In the data rows, the value 128 means zero.
Some points, one per row:
[127 159  88  58  87 150 198 132 129 136  36  92 213 160 162 187]
[126 104 128 158 145 128 109 114 144 137 130 154 137  97  78 112]
[125 157  95  58  83 146 197 138 123 139  49  85 204 166 157 189]
[142 121 126 166 175 142  96  94 108 119 158 174 114 111 135  87]
[117 129 153 105  92 106 128 177 151 102 153 127  39 123 194 147]
[140 109 137 164 146 118  93  98 135 144 143 148 134 117  75  63]
[140 120 127 170 175 139  95  93 111 122 161 171 116 111 135  84]
[134 127 122 162 179 153 103  95 106 104 150 183 121 100 140 112]
[137 119 128 168 168 137  97  96 117 125 159 166 117 116 130  77]
[122 107 146 141 117 117 108 140 167 111 121 172  98  51 140 169]
[113 156 120  66  87 125 175 162 116 135 103  61 148 190 149 172]
[112 146 130  78  87 121 167 173 120 125 124  62 111 185 158 161]
[113 151 125  74  87 122 172 168 119 123 119  60 119 192 159 164]
[126 105 129 158 147 131 108 112 139 136 130 151 137  99  82 106]
[109 145 130  82  93 122 166 167 121 127 117  68 123 182 155 162]
[126 146 123  79  88 126 171 167 118 130 112  61 131 185 152 164]
[116 136 150  96  87 108 138 181 143 102 151 111  45 140 194 143]
[143 120 125 164 178 142  97  93 110 117 159 176 117 105 139  90]
[118 153 115  71  89 128 182 161 116 137  92  61 158 182 151 180]
[122 105 146 144 118 119 109 141 167 117 123 174  99  53 137 168]
[127 106 124 160 152 131 109 110 137 136 135 152 135 106  85  95]
[136 110 151 162 122 105  95 112 168 146 119 157 144  64  55 131]
[117 153 123  69  87 124 177 168 116 131 111  55 128 191 157 165]
[123 107 144 144 115 118 110 138 166 115 125 171  97  53 140 170]
[128 105 131 156 141 129 108 114 148 136 127 153 139  87  76 118]
[119 156 109  66  85 133 186 153 115 138  81  62 172 180 150 183]
[114 147 138  83  88 116 157 179 123 117 140  73  80 180 171 150]
[129 104 136 158 135 121 107 120 160 130 118 166 132  63  87 149]
[142 123 124 165 180 151 102  92 105 110 157 184 121 100 141 110]
[113 133 144  98  95 114 140 174 134 107 146 100  66 156 177 142]
[128 109 125 160 153 133 108 107 134 131 139 153 132 110  90  90]
[123 107 123 158 157 138 110 108 127 131 145 154 127 114 103  82]
[142 121 125 166 179 146  97  92 106 111 159 182 118 103 143 104]
[119 155 109  64  84 134 185 154 118 141  80  63 175 184 152 180]
[133 112 156 155 115 105  92 121 172 139 114 164 138  45  59 151]
[145 121 129 173 172 134  91  89 110 120 165 173 112 113 137  76]
[125 160  90  55  84 147 197 139 126 140  44  85 210 168 159 189]
[116 156 124  71  86 124 175 168 116 133 111  57 127 191 157 168]
[115 154 120  68  84 123 175 166 115 135 109  57 132 190 153 172]
[136 122 122 163 180 151 102  95 108 110 156 181 120 102 139 107]
40 more points follow, each with its number after it:
[136 108 146 165 129 107  92 108 159 148 123 154 146  77  54 116] 0
[111 136 146  94  88 110 143 179 135 106 151 102  55 148 186 142] 1
[145 122 125 167 176 139  94  93 109 118 160 176 117 108 140  90] 2
[124 160  94  56  86 142 193 142 122 140  55  76 196 170 154 188] 3
[141 111 137 172 149 116  92 100 135 147 147 146 132 116  78  59] 4
[126 105 133 159 142 125 109 116 150 135 128 154 140  84  78  81] 5
[143 117 127 171 167 130  95  96 116 128 160 162 116 120 124  66] 6
[139 107 146 167 136 108  90 102 151 150 134 147 142 100  57  77] 7
[115 152 115  69  87 130 180 161 117 136  92  62 161 184 151 174] 8
[113 147 136  78  85 114 163 180 119 119 136  68  89 187 170 153] 9
[125 159 100  57  83 141 195 146 115 145  62  65 191 183 153 190] 10
[135 124 125 161 179 154 103  96 105 106 149 186 125  98 137 118] 11
[125 106 126 159 147 130 107 113 145 134 128 152 136  93  80 111] 12
[119 157 112  66  84 129 185 159 114 138  91  56 158 191 155 181] 13
[137 109 150 165 124 105  90 107 161 151 123 151 149  78  46 107] 14
[137 125 125 166 178 145  98  92 105 106 154 183 120 100 137 110] 15
[144 110 143 172 141 112  91 101 142 152 141 148 141 107  63  69] 16
[123 105 143 149 122 121 106 130 165 122 116 172 116  51 112 169] 17
[126 105 127 160 148 130 108 115 143 139 128 150 140  97  82 108] 18
[123 157 104  59  83 135 193 153 115 140  73  57 176 183 154 186] 19
[127 106 134 159 138 126 107 113 152 137 123 155 140  85  76 122] 20
[138 110 149 167 131 106  90 105 154 151 129 149 146  85  50  99] 21
[141 120 126 168 172 136  96  95 113 121 161 167 114 115 132  77] 22
[115 152 116  70  91 127 178 158 115 137 100  62 151 183 150 175] 23
[128 160  89  56  84 145 198 137 123 137  42  89 211 166 161 187] 24
[142 113 133 173 159 126  91  97 120 138 156 154 122 121 106  54] 25
[112 141 131  87  94 121 156 174 122 118 134  77  95 178 164 148] 26
[112 143 140  88  89 114 149 178 130 111 143  82  71 174 177 146] 27
[143 110 138 174 153 118  91  99 133 145 150 149 129 121  63  55] 28
[137 112 153 164 120 104  92 111 167 148 117 158 146  62  53 128] 29
[114 131 146  97  94 113 138 178 138 103 150 103  61 155 183 140] 30
[113 150 130  78  86 117 165 175 119 125 130  63 101 189 162 160] 31
[128 110 135 160 141 123 104 115 150 137 127 155 137  82  74 123] 32
[122 106 146 148 121 119 109 131 168 118 119 172 107  47 127 169] 33
[144 113 136 172 154 119  92  98 131 146 148 144 131 119  85  61] 34
[141 121 127 165 180 144  97  94 108 116 158 179 119 101 140 102] 35
[139 110 142 172 143 113  93 100 141 148 140 144 139 111  67  66] 36
[135 129 123 158 180 153 104  95 106 104 151 184 124  99 136 114] 37
[143 117 130 172 166 127  94  94 114 133 157 159 116 121 120  60] 38
[137 127 125 162 184 157 105  91 105  99 151 186 126  98 137 120] 39
Which of these numbered points is nearest to each point below, ignoring the 3 directions in which the first points spread most? Its number follows each.
[142 121 125 169 177 138  95  93 108 118 159 179 116 107 138  87] > 2
[127 158  90  58  87 149 196 134 126 138  43  90 211 163 163 187] > 24
[142 122 125 166 180 145  96  94 106 111 158 179 119 105 141 101] > 35
[141 111 138 170 147 115  90  99 136 149 145 147 134 116  74  67] > 4
[118 155 108 113  90 137 185 155 118 138  79  66 173 177 151 181] > 13
[123 106 143 152 124 121 109 129 164 121 118 167 117  52 111 163] > 17
[127 158  89  57  84 146 195 137 125 139  42  87 211 168 158 189] > 24
[112 133 148 100  92 110 137 177 143 106 151 112  49 143 189 139] > 1
[117 156 114  68  87 131 180 158 115 140  95  59 152 183 149 177] > 23
[142 109 139 171 141 116  92 101 145 152 136 145 139 104  64  75] > 4
[123 103 143 151 126 116 108 128 164 122 117 171 123  53 108 161] > 17
[143 117 132 173 163 126  92  93 121 134 159 157 119 121 113  61] > 38
[124 106 123 157 157 134 107 112 134 134 142 152 130 112  94  86] > 18
[111 143 139  87  90 115 150 178 130 111 144  84  70 169 175 144] > 27
[120 156 107  62  84 129 187 157 116 142  82  56 167 186 150 183] > 13
[139 114 150 170 132 105  89 105 156 149 132 149 147  90  48  93] > 21
[148 118 130 173 172 134  93  91 113 127 162 170 114 116 134  73] > 22
[113 150 128  73  88 121 171 170 117 128 117  58 123 189 156 165] > 31
[115 152 114  68  87 132 182 159 118 137  89  63 162 180 150 176] > 8
[126 102 125 159 147 129 108 113 142 135 132 154 138  95  83 110] > 12
[122 159 103  59  84 135 190 154 116 140  79  59 176 185 151 183] > 19
[116 110 147 136 123 121 113 145 167 108 128 170  83  57 156 161] > 33
[116 125 156 113  96 111 119 169 161  96 144 151  48  91 191 154] > 24
[138 121 124 166 173 141  98  97 109 116 160 172 116 110 136  93] > 10
[141 125 124 166 180 145  98  92 109 111 159 179 116 105 142  97] > 35
[123 156 146 144 118 122 109 135 165 118 121 175 104  49 131 166] > 37
[141 113 135 171 154 120  92  97 131 143 153 150 128 121  92  57] > 34
[114 155 118  68  86 125 178 162 114 138  98  58 152 185 153 177] > 23
[137 129 124 159 184 156 103  91 102 100 149 190 128  98 139 122] > 39
[131 104 133 159 136 123 105 115 153 135 124 156 137  76  78 134] > 31
[125 106 127 156 151 135 110 113 137 135 138 149 135 104  87 100] > 18
[121 157 104  61  82 131 189 155 118 141  80  57 173 189 151 182] > 13
[126 158  94  56  88 145 197 138 126 140  46  88 207 168 160 188] > 24
[139 111 138 174 153 119  91  96 130 143 153 148 129 123  90  52] > 4
[145 124 129 171 180 136  91  94 110 119 161 177 114 125 139  89] > 2
[113 156 112  67  87 129 183 158 117 137  85  62 165 182 148 181] > 8
